Here are some points:
[ 56 -22 -26 -12  24 -11   9  -2]
[-52  18   6   5  29 -25 -45 -44]
[11  8 38 -2 20  2 -2 28]
[-17   6 -27  19 -15   9 -10  -9]
[ 35 -12   3 -19  41  15 -38  44]
[  6 -24  24 -24  -3  -7  28 -26]
[ -7  -9   2  47  33  -9  32 -36]
[ 44  12 -24  27  27 -13 -15 -48]
[ 50  34  50  13   5  27 -30 -63]
[ 32   9 -50  30  22 -25  -8 -13]
[-49 -27 -33  35  -5  -1   2 -90]
[  1  49  61  -5 -55 -48  39  16]
[23 49 11 17 -8 -1  0 -2]
[ 17  20 -42  26  15  -8  -7 -22]
[  1  -7 -30   5  16  -3 -32 -49]
[-127  -29   33  -42  -16    1    3  -23]
[-40  23  28 -12  -7  -4 -28  30]
[-17  -7  15   9   1  28 -25 -19]
[-12 -48  45 -57 -10 -28   8  73]
[116  43 -59  52  10  35  -3  -6]
[  6  10  62 -28  25 -17  12  39]
[-28 -81 -39 -44   1 -14  19 -31]
[ 59  68  -4  18 -25 -18  35  44]
[-12  21   9  -2 -13 -24  17  16]
[  18  -47   13  -15   41    1  -64 -109]
[  0 -34 -19 -39   4 -36   0 -18]
[  5  39  -2  35 -22 -22  26  18]
[-30  -1   9   6 -17  14  19 -18]
[-15  55  15   5  -1 -12  31  -6]
[-91 -97  22 -42  43 -38 -66  28]
[ 20  26  -3   2  12 -36  -6   3]
[ 20  28 -36  20  34 -11  -6   6]
[ 18  26 -18  44  26 -50  28 -57]
[-34  14 -46   6  20 -44 -24 -77]
[ 28  10   7 -21  -8  -5  10  48]
[ 29  35  -3  -1  27 -41 -20  13]
[ 43  -6 -53  14  22 -18 -53 -70]
[ 94   1  -6  14  42  50 -28  -2]
[ -37  -41   30    3 -100   43   47   71]
[-19  69 -24  38  16 -34 -43 -83]
[-69 -90 -20 -11 -47  45  45  11]
[ 14  -4   5 -14  40  21 -24  25]
[ 26  37   3   2  23 -31  -1   7]
[  9 -22  20 -15 -61  46  74  64]
[ -9  16 -16  30 -31  17   6 -17]
[-19  16   8 -11   8 -44  21 -25]
[-28 -12  19 -13 -46  -9  28  28]
[-62 -11  40  -6 -47  -5   2  11]
[-63 -38  32  -8  -9  -3  18 -13]
[ 35 -28 -12 -29   0 -27  -5  34]
[-11  11  27 -30  -4  -9  31  62]
[15  7  5 20  4 32  2 -6]
[ -3 -32   9 -13  10  -2  -9   4]
[ 14  10 -11   5  12 -38 -31 -38]
[ 33  17   8  -5   2 -21 -10   7]
[ 45 -23 -30 -19  10 -29   4  14]
[-42  -2 -47 -12  11 -26   4 -49]
[-17  -8  12 -26 -71 -11  52  16]
[ 18 -33   7 -20  -5  11   8   0]
[ 17  -6  -1  15 -44  41  24 -11]
[ 19  29 -62  38  39 -18 -21 -16]
[ 17 -30  27 -20 -23  12  53  31]
[ 49  57 -21  30 -18 -14  21  45]
[-70  37   9 -11  22  -6 -26  35]
[ 57  49 -14  44  17  13 -10  14]
[-10 -31  23  -7 -17  15  -6  29]
[ -45 -105  -46    4  -35   29   39   17]
[ 77  15  17   7  30  36 -18  22]
[-127  -45   22  -49  -10    1  -10   -5]
[ 50  -6   6   0   9 -13   5  14]
[ -3  10  29 -30 -35 -22  37  40]
[ 51  45   9   9  22 -27 -13  13]
[-22   8   2  -8  -9  24   7  -5]
[ 18 -29 -13 -17  -2  10  24  -4]
[ 46   3 -63  31  77 -14 -56 -84]
[ 92  21  -1  12  30  51 -23   9]
[ 35 -24 -22  -8   2 -12  21   6]
[ 27 -49  57 -30 -29  26  18  22]
[  5  13  19 -33  -7 -11   2  24]
[-10 -19   2  -3   9  -5 -21 -17]
[ 34 -12 -19  25  30  22 -20 -36]
[57  4  7  1 27 44 -6 26]
[ -2   9  23 -34 -41  -8  28  53]
[-13  33 -36  -1  39 -60 -37 -54]
[-47  -8  22 -24  -7  49   3  53]
[ 40 -39 -39  33  14  33   2 -66]
[-32  89  80   4 -89  18  44  -6]
[-25  56 -48   4  34 -77 -30 -72]
[-63  22  16  18 -56  -2  35 -24]
[  6  32   3  -1 -23 -15  21  42]
[  1 -33 -21 -16  11   0  15  -1]
[73 12  4  1 24 35 -1  0]
[ 32  37 -22   8   4 -36  18 -42]
[127  71 -44  62   9  34 -26   0]
[ 46  19   2  31  -5  41 -12 -35]
[-53 -78 -33 -14 -50  25  23   5]
[ 22  -3  18  36 -86  71  69  48]
Here are 16 more points, each followed by its number:
[ 21 -28 -30  -9  23  -4   9 -29] 0
[ 13  30   0   6  18 -30   1  -7] 1
[ 15 -21  19 -11 -12   6  15  14] 2
[ 25 -11  11 -36 -50 -21  24  74] 3
[  3  -5  12 -12   9 -16  17  -8] 4
[  8 -49  38 -10 -28  17  23  45] 5
[ 67 -55  42 -14 -24  49  68 104] 6
[33 48 21  5 -1  0 17 59] 7
[ 15 -20 -26  10  48  -9 -47 -42] 8
[-75 -12  41 -49 -80 -25  62  55] 9
[ 7  5 25  0 -4  4 36 40] 10
[  2   6 -12  -1 -23   1  24  57] 11
[ 27   1  63 -33  18 -32  -3  28] 12
[ 52  37  17  22  -4  35 -14   3] 13
[-41  26   1  -5  12 -38 -16   5] 14
[-103  -15   21  -23   -6   -2   -6  -15] 15
Which of these numbered points is nearest to each point below by angle, seen from the average point of the first points? Its number follows each.
[ 67  96  15   2  43 -48 -28 -23] > 1
[ 78 -27  24 -13  -6   6  30  72] > 6
[ 61  54 -10  14  27 -57 -24   1] > 1
[118  50 -40  53  11  41 -13  -9] > 13
[-30  30  18  -4  17 -28 -21  -5] > 14
[ 42 -48  54 -43 -21   5  38  42] > 2
[ -8   1   6  17  29 -26  31 -35] > 4
[ 28 -16  57 -28 -47   5  31  23] > 2
[ 11  16 -20  17 -14   9  34  47] > 11
[-29  32   5  -6  20 -41 -21   7] > 14
[ 9  6 18 -4 -7  2 37 34] > 10
[ 27  51 -36  25  15 -36 -11 -42] > 1
[ 66  57  29  20  16  23 -41   5] > 13
[ -2 -25  25  -4 -10  20   5  11] > 5
[-43 -29   4   1  -6  14  -2 -20] > 15
[ 11  42 -17  16  42  -5  -3   5] > 1
[ 22  18  66 -28  32  -2   1  30] > 12
[69 57  2 45  8 32 -1  2] > 13
[ 86 -21 -29  -8  34 -16  17  -2] > 0
[ 24  15  83 -19  60  -7   0  15] > 12
[-30 -15   8  -4   0   6  -6 -19] > 15
[ 23   5  15 -28 -41   1   5  24] > 3
[-23 -73 -21  -4 -56  51  36  10] > 5
[ 94 110  27  26  83 -38 -50 -57] > 1
[ 3 -1 12 -9 -2  5 29 40] > 10
[-88 -43  45 -50 -80 -16  56  44] > 9
[ 29 -18 -18   9  -2  16  17  17] > 6
[ 47  46  -8  32  -6  13 -13 -15] > 13
[ 48  20  -5   2  49 -54 -31   4] > 1
[-15  -4   2  -1  -2  11   2 -11] > 15
[ 41  72   8  16 -25 -13  33  64] > 7
[-21 -14  12   0  -7  38   3  24] > 5
[ 57 -62  72 -29 -37  42  29  55] > 2
[ 43 -19 -15  29  71  15 -55 -56] > 8
[ 68  45  54  27  19  26 -41 -14] > 13
[-4  0 19 15  0 16 28 17] > 10
[ 40  47   8   9  20 -17 -12 -16] > 1
[ -6  28  -3   0 -32 -13  24  34] > 11
[ 16  10  -2   6  16 -15 -11   4] > 1
[-60  55   7 -12  14 -61  -5  27] > 14
[ 20 -42  43 -16 -27  16  41  27] > 2
[-116  -22   21  -33  -25   -2    0  -21] > 15
[ -2 -11   8   7   5  -4  14  -5] > 4
[ -9 -31 -40  39  -6   8  29 -12] > 0
[13 -9  8 -9  1 -6  5 -8] > 4
[127  93 -59  87  12  66 -21 -27] > 13
[ 16  33 -29  24  37  -6   0  10] > 1
[-69  64  12   6  37 -87 -17  44] > 14
[  4   1 -27   8  35   4 -30 -39] > 8
[ 33  34  20 -12 -13  -3   1  43] > 7
[-57 -28  16 -11  -8  19  -6 -10] > 15
[-28 -32   5 -12  -2  36  -2  25] > 5
[  5   8 -22   8 -47 -10  49  28] > 11
[  2  13   0  11 -18   4  24  39] > 11
[-63  -8  23 -17 -49  -6  33  39] > 9
[  1  27   3   2  26 -35  -7   5] > 1
[ 52  15 -16  39   9  36 -10  -9] > 13
[  6  40 -19  19  37   3  -8  -2] > 1
[-2 11  4 -3 -9 -8 15 41] > 11
[ 21 -32  67 -26  -8  18  34  33] > 2
[-49  62  31   7   8 -39 -37  13] > 14
[100  64  74  21  15  38 -51  -2] > 13
[ 80  30 -18  32  -2  33  -3   6] > 13
[ 73 -26 -18 -14  38 -13  25   4] > 0
[  0 -14  27  20 -52  45   7  12] > 5
[ -2  -6 -60  -1  33  -1 -73 -64] > 8
[ 40 -51   6 -37 -12   8  -4  33] > 2
[-2 10 -1 28 26 30 48 -1] > 10
[-29  31   8  -3   8 -30 -19   5] > 14
[-20  -1 -12  -8  23 -45  20 -32] > 4
[ 30 -20 -20  23  34  -2 -66 -36] > 8
[ 20  -4 -18  17  36   8 -33 -32] > 8
[ 22 -20  47 -24 -40 -15  10 114] > 3
[22 31 25 -4  2  9 10 42] > 7
[-43  52  20  -3  14 -49 -11   7] > 14
[-49   1  17  -8 -53 -10  51  24] > 9
[ 58  85  -2  15 -24 -24  61  67] > 7
[ -3  29  11  15  -2 -23  10 -11] > 1
[  9  53  25  -7 -18  -1  18  36] > 7
[ 87  21   8  17  23  68 -11  -9] > 13
[  7   0 -36   8  19  -9 -34 -42] > 8
[12 14 -4  8  8 -7  3  3] > 1
[ 18  42  40 -23  17  -6  -6  76] > 7
[-30 -17  29  15 -55  64  -1   5] > 5
[  78 -108   98  -56  -85   68   27   68] > 2
[ -2 -39 -66  40 -19   2  18 -16] > 0
[ 15  80 -57  70 107 -14 -34  -3] > 1
[-127  -35   28  -55  -22  -24  -25  -25] > 15
[ 10 -12  33  -6 -20  23   8  33] > 5
[ 7 -1  9 -4 -7  3 19 34] > 10
[ 35 -22 -22  30  49  11 -43 -47] > 8
[ -8 -30  14 -17 -14  -6  -1  20] > 5
[-20  21  42 -32 -21  -1  27  88] > 10
[-72 -36   4 -19  -9 -17   7 -24] > 15
[-127  -52   42  -46  -13   -6  -14  -11] > 15
[ -5 -14  54 -22 -85  31 106 110] > 10
[  3  24  67 -19  34   2  -1  20] > 12
[ -9 -38  -7  29 -34  35  37  23] > 5
[  3  -7  27 -42  -9 -24  20  64] > 3
[-11 -42  17  -2   4   8  11   2] > 5
[-28 -52  20 -36  26 -47  -8  23] > 4
[  -5  -42  -90   -7  127  -61 -127  -97] > 8
[-127  -35   43  -66  -26  -15   -1  -36] > 15
[ 65  32  88 -24  45  -1  -7  21] > 12
[ 37 -57 -17 -49   4 -11  23  20] > 2
[-32   6   8 -12  14 -28 -13   6] > 14
[-32  12  39 -41 -54  -3  44  15] > 9
[ 43 -67  58 -28 -49  43   9  18] > 2
[  6  26 -39  21  41 -19  -2  -5] > 1
[ -5 -21  23  -7   3   6   2   7] > 5
[-53  18  26 -46 -74 -48  65  28] > 9
[ -47 -100  -39  -15  -79   46   37   20] > 5
[  1 -38 -77  52 -14  -2  23 -21] > 0
[-10 -19  30  -1 -92  41  50  57] > 5
[ 11  26  24 -22  -1 -19  10  61] > 7
[ 7  0  0 -4 -7  0 10 28] > 11
[-92 -23  32 -41 -85 -24  59  28] > 9
[ 38 -54  62 -32 -41  45  22  52] > 2
[ 26  30 -33  28   6 -13 -11 -12] > 1
[ 28 -21  -4 -13   3   3  -8   7] > 2
[  5   4  29 -29 -19  -4   9  35] > 3
[100 -32  43 -20  -6   0  34  99] > 6
[ -4 -28 -29  22   4   4 -22  32] > 11
[  2  15 -37  12  -2 -36  35 -10] > 1
[-59 -17   9 -17 -20 -28   0 -26] > 15
[ 88 -27  33 -16  18  -6  22  78] > 6
[ 19  11 -28 -13  13 -34  -5  26] > 1
[  8  -2  12 -27 -53   1  34  65] > 3
[  5   0  -3  16 -30  18  15  17] > 11
[-14  -3   3 -30 -41  -6  36  88] > 11
[ 23   2 -39  -4  23 -37  -8  29] > 1
[  7  21  11 -18 -64 -12  75  88] > 11
[ 16 -14 -15  15  27   8 -32 -26] > 8
[ -9  -4  19  11 -34  25  37  29] > 10
[ -4  49 -42  19  29 -36 -27 -44] > 1
[101  84  48  31  31  35 -72 -11] > 13
[-20   6   7 -13   8 -24 -10  14] > 14
[-43 -11   1   6  -9  -5  -4 -16] > 15
[-51  -8  25 -25 -58  -8  38  31] > 9
[-34  -3  10   2  17   8  -5 -13] > 15
[-33  57   3   7  24 -45 -32  10] > 14
[ 84  37 -28  38  12  25 -10 -22] > 13
[ 43  14   6  10  23  33 -10  -1] > 13
[-40  -4  14   5  -5  25  15 -24] > 15
[  3   1 -44  12  23   6 -52 -65] > 8
[-34  22  61   9 -23  35 -10  73] > 10
[  5 -28  32 -15 -42   4  16  72] > 5
[ -7 -27  29 -27 -13   8  12  35] > 5
[ 31  55 127 -32  64 -16   8  43] > 12
[ -4 -14  21  -9 -51  29  53  45] > 5
[ 13 -54  14 -21  27  13 -18  59] > 5
[-57   3  41 -51 -87  -9  60  65] > 9
[-60 -25  24  -4  20  -3 -14   2] > 15
[-18 -24  31  -9 -98  43  58  76] > 5
[ 20 -23  15   6  38  -3 -56 -81] > 8
[ -2 -22  34 -25 -68  43  76  75] > 5
[ -9  31  36 -54 -23 -26  11  97] > 3
